Some points:
[ 11   4  39  -8 -35  -5 -27 -19 -16 -32   0  23 -26 -28 -33 -14  11 -27
  67 -14 -20   5 -57  38   8  11  -8  34  27 -50  18  23]
[ 36 -28  24   6 -12 -13 -36 -12 -36  -7  -4  19 -31  16 -25 -14  -9 -11
  37  -8  -2 -14 -35  39  -4  23 -27 -11   7 -28  14  25]
[-10  -2   4 -33   7  25  13  18 -20  -5 -14 -10  19  10  46  23 -14  19
   4  12 -28 -18  73 -45   4  29  -2   3 -21  26  21 -26]
[ 16  -6 -18  24  -1 -44 -22 -18  -6   9   7  -2 -39  -8 -77   0  21   3
  -7 -26   6  42 -44  33 -25  -2 -36  -4  23  11   2   3]
[ -7   4   3  34 -14 -23 -45   4 -21   7  -3  17  44  -7 -44  -7   5 -12
  16 -39   4 -24  13 -16  -7   4   8  -8  69  37 -21 -25]
[-19  13 -34  20   6 -44  13   6  30  -7   5 -14  14   5  -1  -6 -19 -27
  -5   4 -49   5  15 -13  -9 -32  40  11 -22 -53 -33  -5]
[  3  13 -38  -4  18   3 -19 -18  13   4  -2  -7 -25  -3  11 -13 -12 -19
  13  30 -20  20 -17 -14   9 -17  15   2  10 -78 -17  46]
[-30   6  -8  34  21  19  17  -9  15 -23   6  -4   3 -11  -6  15  18  -6
 -29   2  56 -34   2  11  -9  13  49   2 -39  -8  -1 -20]
[-19   4  31  37   7   1 -49  14  -3   8   2   7  23 -37 -24 -15   7 -16
  12   9 -12  -8 -18   2  -4  -7  42  14  92  -1 -53  -6]
[-13  12 -57 -12  11 -16   6 -14   2   3   5  14   5   9   9  -3  -9 -18
  33  -6 -15 -61  24 -41   2  -5  37   0 -30 -68 -42 -17]
[-11  -2   3   2  -7  41  -8   3 -16  -3   4 -10   3  13   9  23   5   6
 -18  18  28  -5  10  18  18  14 -17  24 -43 -24  36  12]
[ -4  -8   0  16 -21 -37   0  -5  13  -8  37  14 -24  25 -25  12  22  22
 -22 -23   4  -2  11 -20 -20 -30   2  -5   7  84 -18 -32]
[  10   20  -28  -42  -20    2   15   -1  -24  -14  -36  -22  -16    7
   35   -2  -26  -17   35    3 -116   22   -5   -1   23  -21    7   32
  -31  -99   54   40]
[-29   5  -6  25  11  32 -10  -1  20  16  12 -27  23 -11  -8  21   3  18
 -10  16  43 -23   4 -16  -7  12  -6   5  18 -13 -17 -32]
[-13   6   1 -35  -5  29  17  19 -42  21  13  -8  31  -9  31  34  -3  32
  -3  32 -23  -5  35 -32  -7  23  -6  12 -29  22  22  -1]
[ 51 -10  16  20  18 -31  89  17  60   1  17  17 -42  29  27 -38  -9  26
 -17 -15  -6  16  10   8 -13 -46  19 -22  16  53 -18 -24]
[-22  10 -36  57  22 -49 -30 -26  -7  -7  17  20  44  11 -21   6   1 -10
  -7  -6 -44 -55  53 -45  -6   0  29  13  19  -3 -53 -50]
[ -6  10 -13   7  42  29  35  17  41  21  -4 -23  30  -4  22  22  12  29
 -99  25  65  13  24  -7 -12  12   0 -24 -22  51 -15  -5]
[ 15 -23   2  23  -5  10  -7  -3  11  13   2  -7  17 -10 -26  13  26  -6
 -46   3  48  47 -31  12  -8  -2 -47 -29  18  47  -3  -3]
[-27   9   5   1  23  48  24  -3  30  -6  -4 -11  20 -10  17  16   3   2
 -26  13  70 -32   8  -3  -1  10  -4  -5 -55  -1   0   8]
[-18  -1  29  -9   1  31  17  11  12 -21  -5   8   9  17  40   7   1   9
  11  22  16 -23  21 -27  21  25 -12   2 -27  18  18 -14]
[  6 -12   1  46   5  -3 -46  -4   4  29  11   3  27  -9 -53  -1   1 -17
 -71   1  48  19 -27  25 -14  -2 -16 -50  45  54 -15  -1]
[-23  17 -12  27  17  32   6  14  -4  23   3 -21  10 -19  -9   5 -13  20
  -8   8  15   7   8  20  14  17   2   7 -14 -30   0   1]
[ 51 -11  20 -20 -43  -8 -51 -21 -32   6 -13  23 -36   3 -37 -18  -4 -39
  75 -27  -2   9  -8  46  11   6  -6  -3  21 -21  19  41]
[   3    7  -56  -45  -23  -22  -20  -13  -45   -8   -6   -1  -18   13
   31   -6  -39  -16   84   28  -35   13  -29   -2   45  -20   14   36
  -26 -107   38   49]
[ 11  -3  15  26  -4 -25 -29 -11  23  14  -2  19  13 -11 -36 -22  11 -16
  -2  -7  40   1 -11 -33   2  -5  -9  -5  52  54 -49   6]
[ -14   -6  -40   -5    1  -22   16   -9   45  -19    2   -6   10    3
   -8    1  -11  -17   12    3 -102    0   20  -36  -10  -21    2   20
   20  -46  -13  -13]
[-34 -11  13 -50  -8   8  23   8  24  -8  12 -11  18  15  -6  35  16  21
 -28  13 -57   5  43 -26 -14  39 -33  30 -22  48  19 -21]
[-35   9  23  18   4  39  23   1  22 -28  -7 -15  25 -21  38  17  28  14
  12  15  29  -6  21 -49  -4  -3  35  16  22 -12  11 -22]
[-14  -7   3 -14 -23  24  -3   0 -11  -1 -12 -11 -16  13  -3  23  -6  10
  33  -8 -12 -12 -19  32  26  26 -60  58 -56 -60  61  22]
[ 25 -15  11 -31 -16 -33  25  -1   8  12  25  16 -32  12   8  -8  13  -3
  19 -29  -2 -21  -1   1 -14 -16  53 -30   7  62 -53 -37]
[-16   5 -28  11 -10  -7  -1 -13   8 -11 -21  -8   5   2  10  -3  -4 -14
  22  19 -66   6 -13   3  12 -26  -9  40   0 -81  35  -7]
[ 39  10  -5 -31   3 -52  49  -2  -8  24   5  12 -39   7   9 -27  -8   8
  13 -41 -36  27  -5  10 -21 -38  -7 -27 -25  22 -31  -2]
[ 14   4  -3  13  18 -29  35  12   0 -11  -7  27  -7  21   4 -23 -22  15
 -25 -32 -13 -18  -8  26  -3  -7  14 -13 -13   6  -3 -42]
[-50  28  -1  38  22  31   1   7  -4 -13  15 -15  40 -24  -2  15  -8  24
 -33  -4  -8  10  31 -11 -24  -5  11  16   6 -43   1   6]
[ 40  -2 -24 -30  17 -15   3  19 -40  18  11 -10 -43   5  31 -17 -13  19
 -32 -16 -14   9 -22  41  16 -15   3 -38  -5   0   7   0]
[ -17    3  -19  -35   12   53  -20   -1  -72   32   -3  -14   15  -18
   27    6  -18   -3  -73   41   25   21  -30   23    1   44  -17  -43
 -111   16   23   -2]
[ 38   7  33 -31 -25 -16 -31   5 -28  -4 -34   3 -35  -3  -3 -20  14 -32
  61  -9 -14  42 -32  42  13  -9 -37  10  15 -14  12  42]
[-11 -19   4  13 -11  16 -14  -8  20 -12   7   8  10  23  -3  16  -9  17
   9  -8  12 -63  13  29  14  48 -46  40 -53 -36  48 -16]
[-21  -4  -5 -28  15  40   1   0  11  -1  17 -20  20  -3  29  14   7   3
 -54  36  66 -13 -22  15  -1  31  13 -10 -82  11  -1  -1]
There is one direction along which these points spread out most. Take the direction at right angles to it along which they spread out most. Go by this last direction. How many in every 100 of the points above lie lower along it than each point below? Answers are rounded to whole numbers. More than half of the points above lie lower than the first one.
[ 31 -31  20  -4 -27 -11  11 -20 -10   8 -17  19 -37  47   9 -12 -16   4
  36 -39 -17  13   7 -22   5 -32 -18   0   7  56  15  -1] 70
[ 33 -17  19  25   7 -25  38  19  42  16  -4  36  -9   4 -51  -4   3  29
  14 -20  24   4  -8  11 -22  -1 -18  -9  65  72 -41  25] 100
[ 10  -7  28  -8 -24 -17 -15  -1   2 -20  -3 -21 -40  15  29  -8   7  -4
  -8  -2 -31  12  11  25  -3 -48 -15   8   6  10  37  16] 60
[-20  12   3 -59   7  52  29  21  42  -5 -10 -19  -6 -32  23  17  38   4
 -20  44  16   4  -9 -28  13  19  15 -14  -1  28  10   0] 25
[ 30  -6  18  -5   5   3 -19  -6  25  35 -16  21  -3  -4 -14 -11  17 -20
 -46  16  84  12 -37   0   1   1  11 -52  39  69 -16  21] 80
[ -5  35  14 -46  10  41  -9  28 -96  -3 -11 -21  37 -31  59   5 -32  21
  15   3  -6   7  43 -14  23  18   3 -20 -19 -21  47  26] 5
[-15   4  11  21  25  14  34  -4   9 -17  19  -7  35  -9  26   2   6  12
  13   4   2  -7  42 -38  -8  15  33  22  17  -3 -11  -7] 43
[ 41 -15  10  12  -3 -55  12 -18  -9 -18  -7  34 -32  11 -38 -43   1  -8
  42 -48  56  45 -38  29  -1  -2 -18 -37  47  -4  -8  28] 100
[-10 -10  29  28 -15 -21 -38  17  18 -10  -4 -14   5 -15 -24 -15   4 -25
   0  11  -6   8 -10   1 -11 -27  17   5  70  45 -36  -6] 98
